Here are some rows, each followed by its group. Groups can overlap.
-21/-33/33/-2/62/28/20/-53/-57/57/-47/49/-48/-8/-22/37/-26/-9/-11/-10/-6/-12/-41/15 UY
-20/-48/31/6/-11/18/-29/-22/5/-12/-28/-25/3/-7/-4/-34/19/28/-41/42/37/26/-2/-6 Sc
10/12/-11/-7/-11/-13/-1/22/15/-5/14/-8/7/0/9/1/3/-9/4/-2/-3/0/13/-14 Xg
24/36/-35/6/-16/-28/19/18/15/-15/30/-3/20/7/14/17/-17/-15/34/-17/-15/-15/19/0 GX
10/10/-12/9/-2/2/-4/1/-2/-5/7/-6/11/5/12/-3/-4/2/8/8/8/-5/5/18 CE
-7/0/4/-2/18/25/6/-17/-28/13/-4/18/-19/13/-23/0/3/-8/-8/-17/-16/-7/-25/28 Dx
30/32/-28/11/5/-20/17/13/3/2/16/10/19/1/30/21/-15/-7/37/4/1/-17/23/9 GX
12/24/-23/-7/-28/-31/7/27/29/-20/30/-16/12/3/8/-2/-5/-6/18/-21/-15/3/20/-20 GX
-4/-5/10/9/27/28/0/-18/-24/21/-18/25/-13/4/-4/6/-8/-3/-3/10/5/-6/-13/29 Dx
12/18/-13/-5/-7/-15/2/21/10/-1/13/2/2/-5/12/11/-1/-5/16/-4/-5/-9/12/-8 Xg
1/24/-15/-13/-12/-2/11/13/4/-18/28/-1/-4/19/-29/-4/10/-17/-4/-52/-40/-1/-15/3 CE
-13/-8/13/2/34/26/10/-29/-35/28/-24/27/-25/5/-14/11/-8/-4/-6/-6/-7/-7/-25/28 Sc
12/17/-9/-8/-16/-23/1/30/26/-9/18/-5/7/-3/12/1/3/-4/9/-3/-6/2/18/-26 Xg
14/9/-24/23/-27/9/-9/-8/-5/-36/14/-30/34/10/11/-31/-3/17/3/18/9/-1/18/34 Xg
-8/11/-4/-3/12/23/10/-11/-22/6/1/19/-13/17/-25/5/1/-13/0/-27/-26/-8/-23/29 Gq
29/18/-28/23/-21/-29/-5/13/27/-22/14/-27/40/-18/59/2/-24/18/36/42/38/-4/51/-4 NB
-17/-42/43/2/46/20/-5/-33/-25/49/-51/25/-32/-19/0/22/-8/4/-12/35/28/3/-19/-9 UY
21/12/-26/22/-39/-24/-10/7/24/-39/20/-39/45/-9/40/-21/-10/19/16/30/29/0/37/3 GX
12/36/-27/-12/-17/-30/22/27/16/-12/36/0/-2/8/-8/10/-2/-20/18/-56/-40/-8/2/-14 GX
-14/-29/20/8/2/27/-17/-25/-13/-4/-23/-9/5/8/-2/-21/8/18/-27/35/24/10/-11/18 Sc
12/2/-6/17/-4/12/-9/-6/-1/-6/-4/-6/20/-5/18/-7/-4/13/5/36/21/-5/15/19 CE
-30/-45/37/-3/40/28/4/-52/-44/36/-48/24/-33/-8/-20/11/-15/7/-20/8/9/-1/-35/6 UY
5/-9/3/20/4/25/-8/-22/-16/-4/-12/-9/10/3/9/-12/-3/16/-6/36/24/0/4/37 Gq
-45/-52/51/-31/0/9/-17/-5/12/12/-28/-6/-37/-13/-41/-14/30/4/-51/-9/-3/29/-31/-52 Sc
36/28/-36/32/-6/-22/9/0/5/-13/10/-9/39/-8/57/15/-31/13/50/39/34/-16/42/19 GX
-5/-5/17/-2/34/18/0/-10/-19/36/-22/30/-24/-1/-6/18/-2/-10/-1/12/1/-6/-17/9 Dx
-34/-21/42/-37/56/11/22/-16/-32/67/-33/65/-79/-5/-55/42/2/-35/-19/-59/-43/-2/-56/-25 UY
17/-1/-2/8/-17/-25/-16/20/33/-10/3/-21/28/-17/43/-5/-3/17/14/45/37/4/38/-24 Xg
31/29/-33/3/-21/-45/15/26/27/-12/26/-13/31/-17/45/13/-21/-2/41/9/7/-7/43/-20 NB
15/19/-22/-4/-27/-40/2/29/35/-21/27/-20/21/-8/25/1/-8/-1/20/-2/2/0/30/-27 NB
-4/1/3/-7/2/4/-3/12/0/-1/3/3/-8/4/-12/-4/7/-6/-5/-7/-9/2/-8/-4 Gq
-16/-2/15/-15/16/21/2/-7/-13/18/-4/25/-31/9/-34/6/15/-17/-12/-33/-28/-3/-32/6 Dx
-9/13/-11/-2/2/29/13/-17/-32/-11/14/6/-13/33/-45/-13/8/-17/-13/-51/-47/-11/-32/42 Gq
-38/-52/43/-20/15/22/-1/-30/-15/17/-34/6/-32/-1/-39/-7/15/8/-43/-16/-3/24/-41/-20 UY
24/26/-26/3/-17/-46/11/31/36/-9/24/-10/22/-16/39/18/-14/-2/38/2/10/-10/37/-30 NB
3/21/-25/3/-27/-5/1/6/2/-32/29/-19/18/12/-6/-17/4/1/2/-25/-20/-2/5/21 Xg
3/-3/3/2/-3/1/-10/12/13/1/-1/-6/10/-7/14/-3/5/7/1/24/14/-1/12/-3 CE
28/37/-34/2/-10/-36/22/22/16/-4/30/5/14/-4/33/24/-24/-12/41/-7/-6/-18/27/-7 NB
-7/-6/0/13/-6/35/-2/-28/-29/-19/-2/-10/4/21/-23/-29/4/6/-18/-7/-9/3/-22/47 Dx
7/15/-16/-8/-27/-26/1/23/28/-20/23/-19/13/-1/7/-9/5/2/8/-11/-7/4/19/-25 GX
-3/11/-6/-8/-12/5/2/8/1/-12/15/-5/3/15/-18/-10/12/-6/-5/-27/-20/0/-7/6 CE
-39/-45/47/-22/39/11/5/-21/-15/45/-42/29/-55/-16/-31/16/6/-7/-30/-11/-6/15/-37/-33 UY
3/-4/9/9/42/26/2/-24/-37/32/-27/32/-15/0/1/17/-11/1/6/16/8/-11/-14/30 Dx
7/1/-10/11/-27/-11/-16/15/28/-29/8/-34/33/-5/29/-23/0/18/6/34/26/9/28/-9 Xg
14/30/-25/-15/-25/-55/18/39/37/-13/34/-8/15/-14/18/19/-9/-14/31/-30/-12/-8/30/-40 NB
23/33/-44/12/-33/-28/12/5/4/-42/37/-28/35/12/19/-11/-18/2/28/-16/-10/-8/24/15 NB
23/42/-47/10/-25/-28/20/9/7/-34/38/-16/33/9/17/-1/-18/-8/31/-23/-17/-17/24/16 NB
-35/-41/45/-17/43/16/8/-35/-29/49/-45/31/-51/-15/-27/21/-5/-9/-21/-8/-1/6/-39/-20 UY
3/10/-14/4/-29/2/-10/2/10/-33/17/-25/21/10/-2/-23/13/7/0/-5/-5/5/5/14 Xg
-7/-12/20/-15/7/5/-11/14/13/10/-10/1/-6/-6/-6/-5/17/-1/-10/14/9/12/-3/-20 Gq
-38/-35/26/-12/6/26/-3/-32/-22/0/-20/2/-25/6/-46/-17/19/3/-44/-25/-17/16/-37/7 Sc
-1/5/8/-9/18/12/2/6/-9/19/-2/19/-19/7/-17/10/6/-9/-7/-12/-16/-3/-16/4 Gq
-11/-20/20/11/42/29/4/-38/-43/36/-38/32/-20/-2/-5/23/-16/1/-2/22/16/-6/-19/25 Sc
24/20/-27/12/-32/-41/3/25/39/-25/23/-31/38/-15/46/4/-13/11/29/22/22/-3/47/-29 NB
-4/-7/5/13/15/31/-2/-29/-35/2/-13/12/-3/13/-16/-5/-3/3/-11/3/-3/-8/-20/42 Dx
-22/-30/22/4/21/35/-2/-48/-38/7/-27/6/-17/9/-27/-11/2/8/-25/-10/2/4/-33/28 UY
-35/-44/45/-23/27/14/-6/-15/-9/36/-35/19/-43/-12/-39/9/12/-4/-31/-10/-6/16/-32/-32 UY
25/21/-19/4/-14/-41/9/31/34/-5/17/-11/20/-19/45/24/-16/0/38/23/19/-5/40/-33 NB
20/28/-28/16/-2/3/11/-2/-18/-14/20/1/18/15/8/2/-12/-5/22/-12/-13/-14/7/40 Xg
-6/-5/17/-9/10/0/-10/17/18/19/-8/6/-12/-12/5/6/11/1/-4/17/8/5/3/-22 Gq
13/14/-18/11/-12/10/2/-5/-7/-23/14/-10/18/14/4/-15/0/4/4/5/0/-8/7/29 CE
5/9/-10/15/7/18/2/-14/-19/0/1/5/6/10/2/-2/-6/4/6/7/0/-9/-4/36 Gq
-38/-41/31/-5/13/33/2/-47/-38/7/-32/7/-24/7/-42/-13/5/7/-37/-21/-14/8/-42/14 UY
-31/-36/36/-23/5/14/-16/-4/3/12/-19/3/-26/-1/-38/-10/22/1/-36/-13/-9/21/-26/-29 Sc
-12/-23/30/-9/20/7/-12/8/7/25/-27/14/-20/-13/1/9/10/1/-18/28/18/12/-5/-23 Dx
10/-1/-19/9/-58/-23/-17/13/35/-59/23/-58/47/-5/20/-41/14/24/-3/18/22/20/36/-14 GX
14/22/-29/3/-30/-22/7/16/17/-29/28/-24/24/5/15/-9/-5/0/13/-15/-6/-2/21/-6 GX
-23/-32/32/-3/30/23/-7/-29/-21/30/-37/21/-26/-5/-16/8/4/-1/-18/9/11/4/-21/2 Sc
13/12/-14/8/-10/7/-3/-1/-5/-13/6/-11/20/7/9/-11/-2/7/7/9/7/-4/7/23 CE
7/2/4/-2/8/-1/-3/15/9/15/-2/9/-8/-4/9/12/3/-6/2/14/1/-1/7/-11 CE
15/21/-17/4/-14/-14/2/12/7/-15/16/-5/15/5/7/-4/-5/-2/11/-7/-9/-9/11/5 Xg
11/14/-11/-6/-17/-26/1/28/33/-9/18/-10/8/-7/18/5/1/-3/14/1/-2/2/20/-23 Xg
16/23/-29/10/-13/-3/9/0/-5/-24/20/-11/21/15/4/-6/-8/0/13/-11/-10/-10/9/29 Xg
-3/11/3/-20/14/10/9/16/-6/17/6/21/-26/11/-26/11/12/-23/-1/-35/-35/-6/-22/1 Gq
12/27/-23/-21/-37/-53/10/46/52/-23/44/-22/10/-1/0/2/2/-13/12/-46/-25/4/21/-57 NB
-29/-41/36/-2/33/24/0/-38/-30/29/-42/17/-35/-4/-21/5/0/3/-28/3/4/10/-33/2 UY
-25/-42/42/-4/32/19/-6/-29/-22/36/-44/18/-32/-11/-14/12/1/6/-20/14/17/8/-23/-13 UY
15/20/-10/2/8/-14/5/21/11/8/7/10/3/-5/21/18/-9/-9/20/6/3/-8/15/-5 Xg
11/22/-10/-12/-15/-30/5/37/28/-2/22/1/3/-6/4/12/5/-17/10/-19/-17/-2/16/-33 GX
9/30/-28/-9/-25/-27/15/25/19/-25/36/-12/11/10/-7/1/-1/-15/16/-41/-35/-3/9/-10 GX
2/10/7/-1/34/8/9/7/-15/41/-12/36/-24/1/0/35/-4/-16/10/-2/-3/-15/-9/0 Gq
14/15/-21/22/-4/15/2/-11/-18/-16/8/-6/22/14/6/-12/-3/5/6/4/-1/-10/4/42 CE
1/9/-1/-9/10/9/6/6/-9/13/3/17/-12/10/-10/7/-1/-10/2/-15/-19/-4/-13/9 Gq
-10/-31/28/-4/11/18/-19/-9/0/12/-27/-4/-12/-9/1/-10/9/15/-22/40/27/18/-2/-13 Sc
26/27/-21/13/9/-8/10/5/-3/7/9/11/10/-1/30/18/-17/-4/31/13/8/-20/19/17 Xg
12/17/-23/11/-25/-10/0/9/10/-25/22/-24/25/3/16/-16/-8/7/11/2/8/-2/18/7 GX
-11/-12/3/-12/-31/7/-16/9/22/-31/8/-31/8/8/-17/-36/29/7/-26/-2/-1/19/3/-11 CE
-35/-50/25/15/18/41/-2/-68/-51/5/-41/1/-14/1/-25/-16/-3/14/-29/6/14/13/-31/35 UY
13/30/-27/-4/-15/-19/18/23/10/-12/29/-1/8/8/0/10/-6/-9/20/-34/-22/-10/6/-1 GX
23/42/-46/-2/-32/-36/27/18/15/-32/46/-16/23/9/5/5/-16/-17/31/-51/-29/-14/18/-2 NB
Group UY spreads out most along one direction. Which 3 other groups' directions of most spread are closest to that one, closest first?
GX Dx CE
Which 4 groups are nearest to each row below, nearest first, going by the average distance to the group's rows?
-10/-9/15/-7/17/18/-4/-8/-11/20/-13/21/-22/5/-21/6/12/-8/-11/-7/-10/1/-21/5 ~ Dx Gq Sc UY
15/26/-32/10/-26/-12/5/2/-1/-36/29/-20/26/10/6/-14/-2/1/13/-18/-12/-9/11/24 ~ Xg GX CE NB
Which 5 groups are nearest to each row below, nearest first, going by the average distance to the group's rows?
-21/-42/35/8/43/29/4/-57/-49/34/-53/31/-29/-9/-12/13/-19/10/-15/17/19/-1/-30/23 ~ UY Dx Sc Gq CE
1/15/-10/-12/-21/-8/3/21/11/-16/25/-12/2/11/-18/-9/14/-9/-3/-38/-30/3/-7/-5 ~ CE Xg GX Gq NB
4/4/1/7/21/24/7/-12/-25/13/-8/21/-6/11/-3/9/1/-1/0/-1/-6/-9/-15/30 ~ Dx Gq CE Sc Xg
11/30/-36/0/-37/-26/14/12/12/-38/40/-21/26/9/6/-12/-3/-11/19/-34/-25/-7/15/1 ~ GX NB Xg CE Gq
Group NB spreads out most along one direction. Which 3 other groups' directions of most spread are closest to that one, closest first?
CE Gq GX
Which 3 other groups have their centres nearest to the centre of group CE, nearest first?
Xg Gq GX
Which 3 other groups have their centres nearest to the centre of group Xg, nearest first?
GX CE NB
Which 3 other groups have their centres nearest to the centre of group Gq, nearest first?
Dx CE Sc
Which 3 other groups have their centres nearest to the centre of group Sc, nearest first?
Dx UY Gq
Group Xg spreads out most along one direction. Which 3 other groups' directions of most spread are closest to that one, closest first?
Gq Dx NB
Which 4 groups are nearest to each row below, nearest first, going by the distance to the centre of the group?
-31/-39/33/-3/20/28/1/-36/-29/16/-34/5/-24/3/-28/-9/4/3/-32/-7/-3/14/-35/4 ~ UY Sc Dx Gq
-8/-15/5/18/23/36/0/-39/-40/9/-23/9/-5/8/-7/-3/-8/10/-8/17/10/-6/-18/50 ~ Dx Sc Gq UY
-3/-9/4/20/33/38/3/-47/-52/14/-26/20/-6/10/-5/5/-17/8/1/18/12/-11/-20/59 ~ Dx Gq Sc UY
Which 5 groups are nearest to each row below, nearest first, going by the distance to the group's nearest row?
-6/17/-21/-12/-37/-7/6/15/14/-34/33/-24/9/16/-23/-25/19/-6/-9/-47/-33/8/-6/4 ~ Xg CE GX Gq NB
-9/3/-9/9/-7/26/0/-22/-27/-18/6/-4/9/23/-23/-20/6/5/-16/-14/-16/-7/-19/46 ~ Dx Gq CE Xg UY
Which 4 groups are nearest to each row below, nearest first, going by the distance to the group's nearest row?
-2/9/-19/-11/-54/-17/-8/15/25/-53/34/-41/22/13/-11/-40/20/5/-13/-29/-19/15/7/-13 ~ Xg CE GX NB
-10/-9/13/3/23/23/0/-22/-28/18/-17/16/-15/7/-17/1/3/-1/-7/1/-5/-3/-20/25 ~ Dx Sc Gq UY
Which 5 groups are nearest to each row below, nearest first, going by the distance to the centre of the group?
1/-13/1/18/-18/14/-21/-15/-2/-25/-6/-26/26/1/10/-32/5/22/-13/37/30/10/10/24 ~ CE Xg Sc Gq Dx
-22/-35/23/2/-8/32/-18/-25/-9/-14/-18/-20/-3/2/-24/-31/20/19/-36/8/14/23/-16/15 ~ Sc Dx CE Gq UY
7/6/-2/-5/0/1/-3/13/5/7/3/6/-3/-2/1/5/7/-3/8/4/1/-3/-1/-8 ~ CE Gq Xg Dx GX
15/18/-33/17/-39/-4/2/-5/2/-50/29/-38/35/15/3/-32/1/11/3/-9/-6/0/16/28 ~ Xg GX CE NB Gq
10/6/9/-6/22/-10/-4/27/15/34/-10/25/-15/-13/18/29/1/-10/17/24/13/-3/9/-29 ~ Gq Xg CE Dx GX
-15/-19/16/0/-1/15/-16/-6/-2/-1/-12/-8/-1/1/-12/-15/15/7/-20/8/7/9/-10/1 ~ Sc Gq CE Dx Xg
14/14/-8/-11/-6/-34/1/35/37/4/12/2/6/-15/22/21/-1/-4/18/10/9/1/23/-35 ~ NB GX Xg CE Gq
Group Dx spreads out most along one direction. Which 3 other groups' directions of most spread are closest to that one, closest first?
Xg Gq UY
Which 3 other groups have their centres nearest to the centre of group UY, nearest first?
Sc Dx Gq
Group CE spreads out most along one direction. Which 3 other groups' directions of most spread are closest to that one, closest first?
NB GX Gq
